[102 129 134 125 108 107 144] yields 108

[[114 107 116 113]
 [139 148 127 136]
 [117 112 103 109]] yields 109

[[154 120 133 115 152]
 [137 137 117 135 141]
 [133 110 146 112 127]] yields 115

[133 103 118 111 131] yields 118

[[152 130 127 151 124 146]
 [125 136 147 135 145 112]] yields 125

[104 147 145 121 116] yields 121

[[144 112 113 126 108 114 103]
 [139 144 144  99 113 144 132]
 [138 152 106 149 107 145 128]] yields 106

[125 132 112 101 136 124 143] yields 124
---
[109 153  99 139] value 153
[112 101 115 119 130 131 113] value 101
[137 149 147 114 125 151 120] value 149
[117 141 136 115 148 153] value 141
[125 111 106 127  99] value 111
[145 149 140 139 157 135 146] value 149
[113 107 138 101 108] value 107
[107 133 132 141 119 117 146] value 133
[127 154 129 127 143] value 154
[104 137 116 100 132 101 109] value 137
---
array([107, 127, 117, 151, 127, 144])
151, 144

array([118, 150, 143, 115])
150, 143

array([[132, 128, 153, 130, 130, 130, 130],
       [128, 131, 130, 131, 130, 131, 131]])
153, 132

array([[121, 129, 121, 121, 138],
       [153, 117, 140, 141, 131],
       [121, 135, 123, 125, 135]])
153, 141

array([157, 147, 111, 123])
157, 147

array([118, 103, 105, 123, 129, 131])
131, 129

array([[107, 122, 138, 137, 143],
       [121, 126, 133, 120, 126],
       [111, 121, 141, 128, 122]])
143, 141

array([121, 152, 145, 122, 118, 156, 116])
156, 152
---
[156 116 129 131 132] yields 116

[[109 140 139 149 128 155 138]
 [128 111 118 116 124 101 124]
 [125 144 130 127 122 128 133]] yields 144

[118 114 125 153 132 109 129] yields 114

[[109 128 126 114 121]
 [101 120 118 116 104]] yields 120

[151 154 158 137 104 130] yields 154

[130 133 129 117 104 128] yields 133

[135 134 153 108] yields 134
---
[130 127 132 100 108 131] Answer: 131
[135 111 112 125 102] Answer: 102
[150 121 114 126] Answer: 126
[137 157 115 127 122 125] Answer: 125
[ 98 124 127 135] Answer: 135
[106 102 135 112 112] Answer: 112
[122 107 126 114 106 107] Answer: 107
[133 116 123 104 130] Answer: 130
[155 125 110 143 105 139] Answer: 139
[ 99 133 113 115 122] Answer: 122
---
[[134 153 125 135 130 144]
 [103 145 149 152 129 145]] value 149

[[152 144 115 128 143]
 [137 114 116 135 120]] value 143

[123 124 128 125 131 129 106] value 128

[120 132 148 152 143] value 143

[157 124 123 118 135] value 124

[138 147 153 108 135] value 138
---
140	152	107	146	105
150	151	101	154	138
150	145	105	128	104
-> 105

120	155	116	119	109	128 -> 116

101	111	122	150	139	154
116	105	150	152	122	109
-> 150

123	156	126	141	139 -> 126

107	118	155	100 -> 155

133	126	138	153	151	136	138 -> 138
---
123	130	137	119
143	142	110	123
106	144	123	122
-> 144, 143

144	98	132	146	124	125 -> 146, 144

128	115	135	104	121 -> 135, 128

128	150	154	144 -> 154, 150

130	153	126	109	126 -> 153, 130

156	129	131	130	131	146
129	158	129	120	145	150
124	124	141	129	114	118
-> 158, 156

135	131	135	153	138	135	133
130	131	133	155	131	131	129
-> 155, 153

132	141	139	135	150	142 -> 150, 142

119	140	136	100
132	130	133	112
121	124	132	120
-> 140, 136
---
[138 108 156 135 145 128] ans = 128, 138

[108 154 109 133 129 116] ans = 116, 108

[[114 112 150 138 132 138]
 [131 118 136 149 146 125]] ans = 138, 131

[134 121 140 125 108 101] ans = 101, 134

[112 119 155 123  99] ans = 99, 112

[[112 132 131 113 145 146]
 [106 123 128 130 140 138]
 [125 138 101 150 144 139]] ans = 146, 125
---
120  117  141  128  119  129  108
129  123  122  131  140  135  120
124  111  132  118  130  117  107
118  136  131  132  105  128  147
128  135  121  136  110  126  131
113  122  124  132  114  121  143
136  142  132  128  137  141  121
111  115  133  131  153  146  130
Answer: 143

132  131  123  131  118  143
156  124  145  122  113  153
129  124  114  129  120  137
128  119  117  118  131  148
128  130  131   99  131  139
131  141  111  121  115  152
Answer: 148

122  129  135  132  131  142  126  123  128
122  135  121  144  108  102  149  141  135
128  136  121  131  107  103  145  128  121
118  110  123  134  137  141  113  129  125
128  130  143  122  129  132  138  125  105
139  134  131  121  138  141  122  134  130
126  128  146  120  128  137  137  124  109
136  124  130  125  133  130  123  116  132
141  130  127  115  123  124  131  118  125
Answer: 109

130  130  136  143  123  130  118  133  144
128  131  137  120  111  131  132  115  116
139  129  117  141  134  117  127  138  139
146  133  124  147  115  115  126  133  140
125  129  134  116  117  132  133  117  114
131  127  125  142  136  125  122  139  143
130  129  134  142  126  129  119  134  143
127  131  140  121  109  133  130  115  117
133  134  141  126  101  130  129  114  120
141  130  118  137  128  116  130  133  133
133  132  134  124  108  127  132  117  119
Answer: 120

118  120  120  149  125  132  146  119  120  125  122  131  116
141  129  132  122  131  135  122  115  127  130  127  131  118
136  145  143  123  132  133  128  142  145  130  136  122  133
133  147  135  130  124  116  136  135  136  119  121  133  115
139  127  130  119  122  144  124  123  131  135  141  127  129
131  120  122  133  127  127  128  119  128  129  115  129  131
125  126  127  128  135  133  129  121  133  129  122  133  131
137  141  142  132  138  122  120  150  146  122  129  134  130
Answer: 131
---
array([150, 130, 128, 124, 118, 154]) ⇒ 128

array([130, 132, 129, 141, 150, 149]) ⇒ 132

array([120, 127, 151, 123, 102]) ⇒ 123

array([ 99, 115, 151, 133, 128, 134, 143]) ⇒ 128

array([148, 151, 142, 116, 138]) ⇒ 142

array([[131, 127, 151, 140],
       [139, 108, 120, 110]]) ⇒ 120
---
[[150 108 132 143 128 138 129]
 [142 122 137 153 111 119 113]
 [135 104 124 150 133 120 125]] ans = 111

[[121 144 153 145]
 [110 117 118 117]] ans = 144

[[101 122 157 121 120 125]
 [129 123 115 118 122 134]] ans = 121

[[127 133 125 117 157 124]
 [122 143 114 144 109 131]] ans = 117

[[152 151 131  99 142]
 [126 128 121 132 121]] ans = 131

[[123 113 116 111 127 127]
 [155 139 142 148 100 106]] ans = 111

[[137 104 132 108 101 146]
 [118 157 110 152 153 113]
 [143 143 134 106 144 155]] ans = 152

[[123 129 128 131 125 135]
 [129 112 121 145 139 127]
 [122 109 117 150 146 124]] ans = 145

[[105 120 118 107 118 115]
 [120 120 110 112 123 108]
 [122 114 144 118 112 142]] ans = 112
---
[107, 126, 132, 133]
107, 133

[119, 114, 135, 155, 138, 137]
119, 137

[125, 120, 127, 151, 112]
125, 112

[137, 118, 105, 133]
137, 133

[114, 133, 101, 125, 139, 109]
114, 109

[[117, 111, 132, 125, 105],
 [115, 111, 132, 125, 105]]
117, 105

[127, 125, 122, 155]
127, 155

[[150, 123, 127, 132, 127, 119, 142],
 [128, 137, 127, 123, 125, 134, 133]]
150, 133
---
Q:
[[131 127 142 133 119 126 123]
 [103 126 117 118 128 125 140]]
A: 119

Q: [123 154 109 120 135 146]
A: 120

Q:
[[118 125 141 153 137 131]
 [120 120 123 108 125 120]]
A: 153

Q: [125 153 131 120 113]
A: 131

Q:
[[155 142 132 127 129 155 121]
 [143 139 135 124 122 132 148]
 [114 145 143 124 145 134 141]]
A: 129

Q: [136 141 133 102 143 132 127]
A: 143

Q:
[[132 152 152 128 122]
 [128 140 125 106 150]
 [127 112 114 130 134]]
A: 152

Q:
[[151 133 126 137 128 127 130]
 [125 147 131 111 103 135 116]]
A: 128

Q: [116 121 124 100]
A: 121

Q: [116 102 139 113 127]
A: 139
